Some points, one per row:
[ -2   8  -6   5  -5   5  -1   0  -3  -3  -9   2  11  -1   4  -3   2 -15
  11 -17   6  -8  -5 -15  14  -6  -8  16   3   6   4   1  21 -20  19 -14
   6   1  16 -19   1  19 -18   0  -6   1   6  -9  13 -14   9  -8   3 -17
   8  -8  -8   7  -1   6  -7  11  -1  -4  -4   5   3  -4   9  -7  -2   5
  13   4  -2   1  -6 -18  17 -26   5   5  -5 -20  18  -9 -12  11  -2   5
  -1   1   5  -8   9  -3   2  -3  14  -6   1   7  -2   1  -3   0  -3  -7
   9  -8   2  -1   3 -11]
[ 23  -8  29 -52  34 -45 -17 -19  21  -8 -38  53 -33  11  14   6  -2  -3
  -7  -4 -12 -16 -12  -9  13 -19  10   3   9  13 -24 -12  15 -12  32   9
  20  27  50 -31  80 -17 -23  -5 -35  18   1  10 -13   0 -20 -21  -9 -17
   9 -42  22 -11   7  21  -1  12   4 -11   1  -2  -2  -9   7  -6 -17  17
  11   6   6  38 -31  33 -68  38 -70 -27 -30  15  11 -51  64 -52  16  21
  -8  -2   4  -8  11   1   5   5  22 -10  24  -1  -4  -1 -11   6  -3  -4
   5  -9  -5  -4  -2 -14]
[  34    1   84 -112   94  -77   11  -18   96  -59  -36  105  -71    4
   -2   35    1   48  -80   53  -64   -7  -28   37  -22  -64   84  -43
   13   18  -58  -11  -37   56  -17   67   21   48   10   -4  127  -91
   18  -12  -46   41    1   58  -71   52  -63  -11  -21   34  -24  -71
   85  -50    9   16  -10   12   -6    3  -10    7    3   -3    4   -5
    2   -1   20    4    1   75  -19  127 -127  127 -127   16  -46  127
  -83  -74  120 -127   12    2  -18   -2   -7    7    4   11    6    6
   12   -4   37  -16    4    0  -12   15   -4    8  -14    4  -18   -5
  -11   -4]
[ 19 -32 -41  27 -63  -9 -37 -27 -78  72 -33 -27   8   7  35 -32   5   3
   3   7  19  13  23  45 -22  54 -11   6  -6 -29  31 -44 -28  -8 -34 -40
 -42 -28 -60  59 -48  -6 -13  12  18  -1   1 -10  16  -3  13  -6   9 -18
   0   6  -8  16   4   7  13   2 -15  -1  -8  -8 -25 -26 -28  27 -47  16
  19   4  12  -6 -44 -45  30 -38  12  -5   0 -39  58  35 -60  16  -2  -4
   0 -17   4  -5  -9  -4   2  -2  -7   9   3  -1  -8   6  10   0   6   7
   1   7   9  19  14   3]
[  2   2  -5  -9 -12  -3  19 -13  12  -1  -9  14  18   1   1  -9  -2 -15
   7 -14   6  -5  -6  -8  14 -10  -8  16   3   4   4  -8  23 -32  17 -25
  16 -13  37 -18  -2  30  -9   1 -11  21   9  -7  -2 -17  -8  -3 -20 -18
  17 -51  15  19   7  15 -24  10  -1   9   5  21   1  21  16 -16  32 -12
  11   4 -12   3 -11 -24   8 -20  -1  29 -16  10  25  11  -3  24  -7  -2
  -8 -10   4  -9   8   0   7   4  22 -11  12   1  -3  -1  -5  -1  -2  -6
   3  -5   0   1  -6 -22]
[ -26  -47  103  -97  127  -39   60   58  127 -106  127   26 -127  -21
  -92    5 -127  127 -127  127 -127  127   98  127 -127  127  127 -127
  -36 -127  -47  127 -127  127 -127  127 -127 -127 -127  127 -101 -127
  127   72  127    3  -95  127 -127  127 -126   81   70  127 -127  127
   93 -127  -28 -121    2  -40  126 -127  127  -80   51   35  127 -112
  126   66 -127   -9  -73  -27 -127  127 -127  127 -127  127  114  127
 -127  127   76 -127  -47 -127   -9   46 -107   98 -127   75  -37  -25
 -127   78  -91  -58  127   12   49    9  -41   77  -74  110  -55   31
   23   99]
[-23  10 -17  18  -8  30  10  10   5  -6  25 -23  22  -1 -10 -18 -14  -7
   2   7   9  14  12  17  -1  54 -26  -5   2 -18  10  47 -19  20 -48  15
 -39 -16 -64  12 -97  20  60  12  41 -10  -7   2   8   6   8  10  12  11
  -2  43 -19 -13  -3 -13  -8   2   6 -17  14   4  10   4  27 -17  27   1
  -3   0 -15 -22   6 -45  44 -43  42   3  12 -18  22  31 -49  36  -1 -10
  -1  12  -2   1  -6   4  -5   3  -7  -1 -12  -2  14   1   5   2  -8  -2
   3  -5  -2   4   2  -4]
[ -49   90   28  -95   44    7  -92  -10  110  -78  -11   97   42   61
   18    6  -53  -37   75  -35   24   63   21  -57   48   52  -91  -10
  -37  -24  -19  -39    4   21   24   12   48   33   27  -15  101  -54
  -35  -25  -47  -15   64   16  -58   17   -4  -77  -11   43  -35  -52
   73   32   40   29   17 -104  -53  127  -53   29  127   40 -100   80
   96 -127  -36  -88  -52  -95  127   98 -127  118  -23 -127  -71  127
 -127  -75  119  116  127   82    2  -49  -19   51   -9   14   67   22
  -20   25   67  -76  -22  -36  -33   -8   69   21  -77   25  -16  -85
  -26   53]
[ 39 -24 -19 -20 -30 -21  15 -26 -13  54 -19   2  26  -4   5 -14  17 -38
   3  -3  30   3  -4 -22  21  22 -27  19   3  -4  25 -41 -17 -30   2 -40
   3 -25  -3  48 -23  19  -9   6  18  26 -18 -29  15 -26 -18 -13 -13 -30
  50 -46  -1   7  -1  23  -4   7   8 -14  -2 -27   9 -12  11 -17  -6   8
  25  11  10 -11 -20 -31  28 -23   9  37  -3  -5  40  53 -31   6 -20 -20
 -13 -12  -2   2  17 -22  11 -26  -5   7  24  -4  -7   8  -3   3 -16 -27
   6 -19  31 -10 -17 -18]
[  30  -41  -26   60  -38   -4   36   -1  -81   55  -20  -48  -14  -27
   10   32  -30  -28   44  -44  -13    8  -13  -85   61  -51  -28    2
  -15   24   86  -89  -11   72  -45  -50   52  -11 -127   96  -83  -47
  -58  -44   30  -35   27    1  -10   14   27  -19   18   47  -32   48
   -3   17   11  -14   89  -54  -28   71  -66  -44   36  -35 -127  103
 -127  -21  -13  -34   54  -56   -5  -21   16    8   48   17   34   58
  -22  127  -53    7   -6  -49   51  -47   -9   36  -36  -27   25  -19
  -97   65  -71  -23  -21  -27   25  -57   41   15  -42   34   28  -25
   20  102]
[ -30  -19   18  -14   39   -4   32   31   64  -43  127  -24  -23   -9
  -45  -18  -74  125 -109  127  -63   58   59  127 -103  127   30 -127
  -18 -100    3  127 -127  127 -127  127 -127  -90 -127  127  -96 -112
  127   41  127  -20  -54   89  -73  127  -36   58   41  122  -86  127
   23 -127  -14  -68  -16   -3   59  -58   87  -27   22   40  110  -63
   74   34  -72  -20  -37  -45  -52   61  -38  118  -11   63   46  127
  -70  127  -34 -109  -31  -93    7   31  -52   54  -55   37  -21  -12
  -60   42  -51  -20   74   15   23    6   -2   25  -26   29  -15   10
   24   34]
[ -4  10  -7   8  -6  10   3  -1  -3   0  -6  -1  12  -2   2  -4   4 -15
   9 -16   6  -8  -3 -16  12  -2  -9  14   4   5   4  -1  20 -20  17 -15
   7   1  15 -15  -4  20 -13   1  -4   0   4  -8  14 -12   9  -8   2 -16
   8  -5  -8   6   0   5  -7  13   0  -3  -2   4   2  -4  10  -8  -3   6
  13   4  -1   0  -6 -21  18 -25   8   4  -5 -20  19  -9 -16  14  -5   6
   0   2   8 -10   6  -3   0  -1  13  -6   2   9  -1   0  -2   1  -3  -6
   6  -7   1  -1   1 -11]
[  1  15  -4   7  -8  10   9  10  -4  -6  -3 -10  19  -1   4  -1   0  -8
   6 -21  11  -9   0 -18  24 -12 -13  12   9   4  -3  -8  20 -23  33  -7
 -11   4  13 -15  -9  18 -13   5  -4 -16  19 -17   3 -17  -3 -11  -2 -20
  -3   8   4  13 -14  -1  -3  14  -2  -9  -5  -1  16  -5   5   1  -5  -5
   6 -18   0  -2   5  -9   2 -33   5   0 -27 -13  16  -2 -28  14   2  -2
  -6  -1  24  -3  12  -5 -13   4   8   5 -20  15  -6  -4 -11  17  -5   3
   9 -15   5  12   5  -8]
[  0  10  -4  -1 -13  12   4  -2  -5   4  -8  -1   8   0   9  -2   3 -15
  14 -22   8  -9  -6  -6  13  -2  -7  16  -1   3   0 -10  19 -23  16 -15
   5   0  24 -17   1  21 -13  -1  -5   1   1  -9  11 -12   9  -8   4 -21
   3   1  -6   7  -3  14  -3  14  -4   0   0   3   2  -3   9 -10  -1  -1
  14   4  -4   4  -6 -17  24 -20   8   4   2 -24  25  -8 -11  10  -5   9
   3   3   2 -13   2  -1   1  -5  19  -7  -4   7   4   0  -2  -2  -7 -11
   7  -3   1  -3   7  -9]
[ -23    7  -27   27  -24   28    4   10    2    7   38  -34   28  -12
  -12  -33  -13   64  -49   93   -6   27   45  114  -80  127   -1  -87
  -13  -64   43   22 -127  127 -127   41  -59  -99 -124  127 -102  -65
  127   26  118  -10    8   16   -7   36    6  -11   31   30  -28   45
   -2  -30   -2  -19  -11    3   20  -27   42   -7   13   12   37  -29
   35   14  -16  -15  -16  -43  -33    8    0   51   30   25   54   91
  -38  127  -46  -44  -22  -71    6    1  -28   22  -46    6   -4  -19
  -37   28  -25  -10   42    6    2   -4   -8   23  -24   38   -7    3
   11   34]
[ -5  10  -6   5  -5   7   4   0  -2  -1  -8   0  10   0   2  -3   4 -17
  10 -16   6  -9  -4 -15  14  -5  -8  14   4   6   5   1  22 -18  20 -13
   5   5  17 -18   0  18 -16   0  -7   0   3  -7  15 -12   9 -10   5 -17
   6  -5  -7   5  -1   4  -7  10   0  -4  -3   7   2  -3   9  -9  -3   5
  13   3   1   2  -5 -19  18 -23   6   4  -4 -21  20  -9 -11  13  -4   6
   0   1   6 -11   6  -3   0   0  11  -6   2   7  -2   0  -2  -1  -4  -6
  10  -8  -1   0   2 -10]
[ 14 -18 -31   6 -38  -8  39 -31  -6  33 -19  -9  33 -11  -3  -3   0 -17
  15 -12  11  -2  -2  -3  11   8 -15  17   0  -6  46 -43 -22 -28 -40 -54
  64 -62 -13  48 -65  25  28  -8  10  31 -13 -19  13 -46 -20  17 -40 -41
  51 -72  17  32  -1  23 -22  20   7  -6  12  20  -6  11  20 -28  23   0
   0   4  -4 -32 -21 -29  28 -12  32  24  22  23  14  94 -51   6 -15 -33
  -3  -3   1  -7   5  -2  10   0  22   0  13  -1   2  -1  -5  -7   2  -2
   9   0   7  -7  11  -6]
Here are 10 more points, each followed by its number:
[ -9  11  -6  11   1   9   0   4   4  -5 -15  -9   1   0   9  -6   2 -12
   4 -10   8 -13 -11 -31  11   1   5  10   1  12  -1  -2  25 -30  34  -7
  13   0   8 -21  22  13 -34   0 -21  -2  18  -9   8  -6   2  -1  11 -27
   1 -19   2   5  -6   6   1  20   4  -1  -8  15  -2  -2  21 -17 -16  -1
  15  -4  -5  -6  -4  -2  32 -20 -11   5   0 -25  12 -28   1   1  -3  12
  -3  12   1  -6   1   3  -3   3  19  -8   2  14  11   0  -6   6   9  -3
  13 -10  11   7   0  -9] 0
[ -2  11  -4   6  -8   8   5   1   9   1  -7   4  13  -3   4  -5   4 -17
   5 -16   8  -8  -3  -3  16  -9 -15  16   7   8   6  -3  22 -23  26 -18
   3   0  20 -21   0  25 -21   4 -11   0   5  -5   7 -12  13  -8   4 -13
   5 -13  -8   8   1   8  -4  11   1  -3  -4   5  -2  -7   6 -15  -4  10
  17   2   4   8  -1 -19  11 -23   8   8   1 -16  19  -7 -14  11   1   9
   3   0   4 -11   4  -3   2   0  16   4   1   8  -6  -2   3   3   2  -6
  11  -9   0   7   3 -16] 1
[-29   4 -13  11  10  23  12  16  40 -24  51 -19  19 -11 -29  -7   5 -15
   6 -17   8   0  -5   1   6 -15  -2  25   0   5  -8  44  36 -38  25  -3
  16   6  52 -62 -19  46  13   1  -5  -4  20   2  10 -15   2  -3   1 -17
   9 -17  -7   9   0  -2 -26 -44 -15  21  -4  11  -1  19   0  15  95 -60
 -18  -5 -30 -16  52  -4   9 -23  30  27   2  25 -21 -35  35  60 -11   2
 -12   6   8  -8  16   1  14   4  25 -27  14   6  -3  -2  -9  15   7   0
   6  -6  12 -15  -2 -13] 2
[-18  16 -14  19 -12  27   4  10   0  -6  18 -18  21  -2  -4 -14  -6 -13
   9  -3  10   1   5   6   5  36 -22   2   1  -9   5  33   1   1 -17   3
 -23  -6 -27  -5 -61  26  29   9  25  -9  -4  -5   9  -2  12   3  12   3
   1  29 -19  -7  -4 -11 -11   2   2  -6   8   5  11   2  23 -12  21   1
   4   1 -11 -17  12 -35  38 -38  34  -6   5 -24  18   7 -33  39  -1   1
  -2  10   2  -3  -3   3  -5  -3   4  -5  -7   7  11   2   1   0  -5  -5
   6  -5  -3   1   2  -7] 3
[-15  14  11  21   1  22  21  15  23 -21  44 -21   5  -4 -18  29  34  13
   7 -12  -9  17  -9 -26   0 -94  38  11 -14  27  11   9  32  -9  34   0
  35  11  32 -44   0  21 -26 -16 -18 -17   1 -17  11  -7  10 -11   6 -11
  10  23 -17   3   1   2 -12  11   0  -4  -2   5  -1  -2   5  -1   9   1
  19   7  -3   9  17   7  25   3  13  56  15  -7  -8 -17 -11   5 -29 -11
   7  15  21 -12  16  -9  16  -5   4 -22 -18  10 -14 -12   0  -1 -20 -17
  10 -10   6 -17   5  -5] 4
[ 41 -95 -78 -17 -69 -69  42 -92 -17 109 -48  -3  51   7   3 -24  -5 -11
  19  -6  28  -3  23  15 -14  38 -21   8   2 -16  42 -89 -32 -49 -42 -90
  46 -78 -13  92 -32  13   9  13   4  54 -55 -48 -10 -72 -75  20 -86 -71
 121 -94   2  32   9  24 -14  15   2   2 -16  11  -3   1   4 -17   1   6
  16   1   0 -39 -30 -30  39 -20  34  33  22  13  30  94 -50  19 -17 -30
 -18   1   3   2  18   3  12   7  18 -24  23  -7  -9  -2  -8   2  13   6
   8   7  28 -21  14  -5] 5
[-33  11 -12  18 -10  33  16  27  12  -9  52 -25   2   4 -27   9  24 -18
  25 -37  13  15  -5 -35   2 -57  16  12 -11  11  22  16  28 -10 -10  -6
  36  -1  -8 -22 -69  31   8 -28   5 -12 -12 -14  13   5   9 -15   7   6
   1  25 -26  -7  12  10 -16   4  13 -11   5   4   2  -7  12   1   7 -21
   5  23 -13  -5  -9 -21  27  -3  35  31  22 -10   7  50 -34  24 -11 -21
   7  -1   0   2 -21  -8   5  -7  -9  -4 -25  10  -5 -15  -7   2 -16   3
   2 -16   1   2   5   5] 6
[ -13   16  -23  -60  -12  -18  -82  -40   18   20  -34   46   47   54
   32  -14   -8   -8   62  -10   29   49   33   -8   -3   67  -66   -3
  -30  -30  -13    3   19  -43   29   -9  -12   12   44  -17   34   16
  -19   27   -5    6    8   -8  -14  -15   -5  -46  -18  -13   14  -42
   22   23   32   33  -19    3    1   20    0   23   34   20    5  -19
   27  -17    5  -26  -18  -14    5  -42  -80  -31  -30 -122  -63   22
   51  -47   55   54   82   47  -12   -8    1   12   11   15   26   17
   19  -16   41  -10  -12  -13  -21    2    0  -10   -8  -19  -12  -26
   -9  -18] 7
[  58  -34  124 -120  118 -106    0  -12   75  -63  -52  119 -114   -1
    3   68   -6   76  -91   78  -84  -20  -18   35  -22  -74  100  -80
    9   29  -73    3  -50   74  -43   97   25   34   28   -2  127 -106
   65  -21  -70   41  -11   57  -50   44  -55   -5  -12    1  -25  -68
   63  -77   11   24   12    2   25  -33   35  -29    3  -12   21  -17
  -46   51  -19    7   10  118  -69  127 -127  127 -127   10  -21  112
  -82  -76  127 -127    6   10  -23  -11    1   -5    6   12    2   14
   12  -14   20   -2    5    5   -7   20   -4    7   -3    0  -24  -15
  -11    1] 8
[  2   8  -1   4  -1   1   1   1  -8  -1 -14   2   2  -3   5   2   1 -12
   8 -16   2 -11  -6 -21  14 -16  -4  12   3  11   2  -5  25 -18  25 -12
   7  10  21 -20  15  12 -26  -3 -10  -1   3  -5  14 -13  11  -6   5 -13
   7  -1 -11   5   0   4   0  13   2  -6  -3   0  -1  -8   2  -4 -21  12
  13   5   6  10 -10 -11  15 -16  -1  -1  -2 -28  19 -19  -8   0  -5   8
   1   0   6 -10   6  -5  -1   0  11  -6  -2   9  -4   1  -2  -1  -3  -8
   9  -6   2   0   3 -10] 9
Which three of these numbered points are nearest to each point below by angle, seen from the average point of the first points? Their numbers follow each, nearest first.
[ -18   46   30  -33   38    2  -37    9   34  -39  -29   49   -8   21
   19   -9   10  -11    5   -7    5  -14   -1  -11    6   -2    1   12
    4    6  -22  -20    5   -9   30    9   22   34   49  -31   89  -26
  -27   -6  -40   -2   10   -4   16  -12    3  -10   -9  -15   12   -9
   -8    5    0    7   -1    6   -7    4   -4    4    0   -4    4   -5
    9   -2   21    4   -5    7   74   70  -95   68  -29 -115   -9   30
  -66  -73  121  -33   54   53   -6    5    6  -16    7   -3    6   13
   20  -10   32    0   -3   11  -14    4   13    5   -7   -6  -13  -17
    1  -11] > 7 0 9
[ -27  -44  -21   25   16    8   11   49   20   21  127  -65  -14   10
  -63    2   58    9   15  -14   15   16  -13    1  -27 -106   50   47
    2    7   17   64   34  -22   18    8   51   -8   43  -76  -54   46
   53  -37  -20  -29   19  -19   24  -13   11   24   21  -34    5   12
    2    4   -6   12  -27  -85  -55    1   19    5  -42   13    0   52
  127  -98  -41   18  -46  -19   62   -2   12  -25   14   51    0   24
  -55   -4  -12   26  -27  -39   -5   33    0   10   -9   10   14  -18
   22  -37   -7   40   -3  -20  -15   30   -6    8   25  -18   35   -5
   -8   -4] > 2 4 6
[-31  29  -3   7  -3  29  -9  13  21 -22  25  -8  23   5  -7 -14 -23 -21
  15  -9  12  15   9  -1  17  38 -38   1  -7 -13 -18  42  25 -32  23   7
 -26  13  30 -50  -7  38  11  14   1  -4  -8  -7  18  -6  11   4   7  -9
  11  23 -21  -1  -8  -5 -11 -32  -7  11   6   6  41   5  17   9  64 -37
 -22 -12 -32 -28  98  -8  -2 -29  47 -71   0   0 -32 -73  44  78  34  37
  -8   4   7 -13   2   5   3   9  21 -11  17  -2   1   6  -7   5  14  -2
   3 -11  -4 -11  -1 -17] > 2 3 7
[  34   -6   72  -79   80  -66    4   -9   55  -44  -37   80  -77    1
    4   38   -5   42  -57   41  -57  -16  -20   11  -11  -65   67  -46
    8   25  -53   -9  -20   31   -3   48   25   37   37  -17  126  -64
   11  -11  -48   28    2   32  -30   25  -35  -14   -7    0   -9  -51
   44  -34    1   17    4   10   13  -19   10  -10    0   -9   13  -13
  -24   27    0    5    6   75  -30  120 -127  126 -127   -1  -25   75
  -52  -76  119 -127    3   12   -8   -2    5  -10   13    3    5    5
   24  -10   23   -1   -5   -1  -11    7   -2    1    2   -4  -10   -3
   -4  -14] > 8 4 9
[ -42   -8   -2   21    4   19   11   32   28  -18   82  -31   19   -6
  -29   36   23    3   20  -27  -12   37  -24  -36    6 -102   34   29
  -26   20   30   54   32    3    9   -6   73    0   -2  -42  -82   50
    1  -51   -2   -9   -5   -5    6   -3   -1  -10   10  -22   14   13
  -11   -1   -2   -7  -24   -4    4  -18    8   13  -30    2   41   13
   52  -18    9    6   -6  -28   -5   -1   31  -21   33   32   33    5
  -11   78  -53   11  -26  -36   21   42   17    8   -1   -9   20   -3
  -12  -21  -29   20    3  -19    4    1  -15  -12    1    6   11  -14
    7   10] > 6 4 2
[  3 -26 -39  -1 -41  -9  -3 -45 -26  46 -29 -25  38 -14   0 -24  18   9
  12  13  38  -6  25   2 -11  45 -27   5  -3 -21  34 -39 -23  -4 -35 -47
 -18 -53 -10  67 -40  -2  17  26  18  16  -1 -38  11 -33  -7 -33 -23 -25
  42 -32   1  23  16  40  -8  11 -11  -8  26   0  -2  13  12  -4   3   4
  17  -6   4 -11 -41 -53  31 -29  12  11  -7  15  30  74 -36  33 -21 -40
 -14  -6   9  -6  -1   1 -17 -10 -11   9  18  -6  -7 -11 -16  -4 -11   2
  10   9  -5  -9  -5  -5] > 5 3 1
[ 49 -45  12   7  12 -48  14  -8 -54  35 -45   5 -58 -18  17  35 -28  -2
   6  -9 -32  -6 -14 -58  38 -58   4 -24  -3  24  -2 -25  22 -13  34 -13
  19  19  25 -16  46  -3 -45  -7 -22   3  -1  -5  16 -12   0  -6   4 -19
  10  -8 -11  -2  -3   7  55 -28  16 -11   3 -52   1 -28 -56  31 -94  34
 -34  -3  34  35 -64  -5  21   1 -31  23   1 -51  45   4 -31 -56 -21   1
  20 -21  13 -10  12 -23   5  -4  -8   7 -14   8 -26  -4   5 -22  11 -11
   8 -10  22  -2   8  11] > 9 0 1
[ -8   7 -39 -11 -38   0 -16 -36   1  30 -21   9  57  21  13 -23  -3   6
  31  18  31  17  39   9 -23  72 -44 -26 -18 -26   2  -3 -23 -45 -25 -29
 -22 -47  19  26 -33  37  44  32  15  10  10 -26   0 -40  -6 -28 -29 -28
  32 -54  14  38  15  25 -19   9  19  12  26  23  21  33  24 -36  51 -17
 -20 -12 -26 -18 -15 -52   4 -47  11  -8 -25   2  44  24 -23  53  16  -2
 -12  -3   7  -4  15   6   9  10  25 -14  33  -7  -8  -5 -16   7  -2  -9
   6 -11  -5  -4  -5 -18] > 7 5 3
[ 34 -25  13   9  13 -30 -24   5 -56  25 -44   0 -47  -8  28  12  -5 -10
   8 -14 -10 -18  -3 -41  25 -26  -4  -4   5  23  -4 -21  22 -12  31  -8
   6  22  28 -21  51  -5 -37  -7 -23 -14   6 -12  14 -12  18  -4   5   3
   2  14 -16  12  -3  -5  48  -4  19  -9   4 -43 -27 -17 -61  25 -88  33
 -30   9  38  40 -51   1  24   1 -25 -25   8 -86  49 -22 -21 -65  -5  24
  14 -10  13  -9  11 -17 -12   3 -14   2 -14   9 -23  -4  10 -14   6  -9
   9 -12  10  10   6  10] > 9 0 1
[ -6  11   9   3  12   3  -8  11  -8 -21  -6   1  -9  -6   1  -4   4  -2
   2 -16   7 -16  -8 -35   6 -36  -2 -10  -5  12 -10   1  25  -6  26   7
  10  25  31 -23  40   2 -24  -6 -26 -10 -12 -17  28 -11  25   0  10   4
   8  32 -33  10  -3  -4  11  22  13  -8  -3  -1  -5  -8  -5  -8 -35  13
   2   7  14  27  27  20  15  10   5 -19  18 -41   1 -46  24 -27  -6  18
   4   9   9 -10   0  -1 -15  11  -1 -11 -20  12 -20  -1   0  -2  -3 -10
   7  -7  -4   9   0  -3] > 9 0 1
[  22   17   85  -67   90  -43   -8   12   54  -64  -29   75  -84   -2
    2   41   18   70  -69   68  -60  -31   -8   18  -42  -84   88  -64
    5   27  -58  -19  -53   50  -28   58   38   28   32    9  127  -93
   35  -12  -56   16    8   21  -12   18  -11  -13    4   -5  -10  -28
   23  -22   -2   12   10   13   26  -26   22  -14   -6   -8   15  -20
  -36   35   -6    6    6   82   16  127 -127  127 -127  -31    9   86
 -116  -78  120 -127    2   25   -4   -2    9  -11   14   -1    4    4
   26  -12   17    4  -10    0  -12   10    5    3   -4   -5   -9   -4
   -1  -13] > 8 4 0
[  42  -15   77  -87   86  -75   -1  -12   51  -36  -41   85  -89    4
    5   40  -11   41  -56   39  -59  -17  -20    8   -5  -62   63  -48
    8   23  -55   -3  -23   32   -4   56   27   38   39  -19  127  -67
   17   -8  -49   33   -5   35  -33   28  -39  -16  -11   -1   -4  -50
   44  -40    5   17   11    9   20  -27   16  -19   -2  -11   12  -13
  -32   35   -8    8    8   82  -46  118 -127  127 -127   -5  -24   66
  -37  -74  118 -127    6   14   -9   -2    4  -11   13    2    5    5
   22  -11   24    1   -4    0  -10    9   -4   -1    4   -5   -9   -3
   -4  -14] > 8 9 7
[ 28 -38 -25  28 -37 -18  27 -25 -49  53 -31 -22   5 -11  14   0  -7 -21
  13 -21   3  -3  -6 -17  26  -2 -12  16   4   7  52 -61 -13   3 -20 -48
  35 -33 -49  57 -46  -5 -21 -14  12   8  -4 -13  16 -19   0  -4  -5 -34
  22 -24  -9   6  -4  13  24  -6  -7   0 -22 -20   8 -24 -35  28 -51  11
  18   2  18 -24 -30 -31  31 -15  23  31  16   5  25  80 -61   3 -15 -31
  13 -17  -2  -2  -5 -15  11 -14 -12  16 -11  -5  -7  -4   2 -19  12   3
   4   9  20 -11  17  23] > 5 9 1
[ 127 -107  127 -127  127 -127  110  -67  127 -127  -31  127 -127   -4
  -59  127 -109  127 -127  127 -127   87  -90  127 -127  -84  127 -127
    7  -31 -127  114 -127  127 -127  127  -85  125 -127  127  127 -127
  127  -13    3  127 -102  127 -127  127 -127   87  -80  127 -127  -91
  127 -127    5  -31    7    4   18  -31   20  -16    6  -10   31  -18
  -10   33  -10    3   -1  127 -127  127 -127  127 -127  127 -118  127
 -127  -58  120 -127   -8  -94  -48   26  -67   86  -70   86  -15   24
  -55   23   47  -88   72    3   -3   41  -25   63  -80   70  -76   15
  -20   54] > 8 7 4
[-15  16 -11  16 -13  25   4   6   6 -10  15  -9  22  -1  -4  -7  -9 -15
  13  -9  15  -3   6  -3  11  25 -21   5   3  -6   3  25  12 -20   0  -2
 -16  -7   1 -19 -40  33  21   7  13  -7  -1  -8  17  -8  12  -5   7 -11
   7  12 -17   4  -5   1 -15  -2   4  -4  11   9  14   3  22 -10  38  -6
   3   0 -15 -13  17 -29  23 -35  26  -8   3 -18  13  -5 -22  42  -2   2
  -1   1   9  -9   4   0  -2  -1  14  -7  -2   5   0   0   0   1  -2  -7
   9  -6  -4  -2   0 -13] > 3 1 2
[-20  24 -13  16 -12  26 -13  13  -7  -9   5 -11  18   1   3 -13 -11 -18
   9  -8  14  11   4   6   7  37 -25   7  -2 -13  -5  28  13  -7   9   7
 -34  13 -10 -22 -21  20   0  13  16 -13 -13  -5  12   0   9  17  12  13
   4  45 -26  -6  -9 -19  -8  11   0  -5   0   4   8  -3  12  -9  -1   4
   9   5  -2 -12  34 -30  37 -38  37 -55   7 -53  11 -35 -14  39  16  29
  -2  11   4  -5   4   5 -12   0   5  -7  -8   8   5   5   4   1  -6  -7
   5  -7  -4   4   0 -12] > 3 1 9
[  19  -32  -35   83  -46   15   -6   16 -120   61  -24  -62  -11  -22
   23    2   -7  -23   20  -20    6  -11    2  -32   22   -3  -21   13
    1    9   76  -75  -30  118  -59  -19  -22   15 -127  111  -88  -70
  -60  -30   62  -76   55   23  -71   53   42   23   12  127  -91  122
   30   30   17  -58   98  -61  -52  127 -100  -22  -44  -20 -127  127
 -127  -57  -29  -23  108  -37  -19  -29   31   -8   40   15   22   16
    6  100  -61    1  -15  -39   57  -41  -25   71  -51   -9  -19    3
 -127   81  -88  -44  -26  -15   51  -49   37   23  -63   40   15   26
   -1  127] > 6 3 5
[ -4   8 -10  -1 -11   3  10  -8   6   1 -11   4  19  -1   0  -6   0 -17
  10 -15   9  -7  -3 -10  11   5 -12  16   2   4   6   0  16 -30  16 -22
  12  -8  27 -12  -9  28  -4   2  -5  10   7  -8   7 -19   0 -10  -8 -23
  14 -35   6  14   3  14 -17  10  -1   2   4  15   5   7  15 -15  23  -7
   7   1  -8  -3 -10 -27   8 -26   5  16 -12   0  22   5 -12  25  -2  -6
  -5  -1   5 -10   8   1   5   1  21  -9  14   3  -1  -1  -7   5  -2  -8
   9  -9  -1   0   1 -15] > 1 9 0
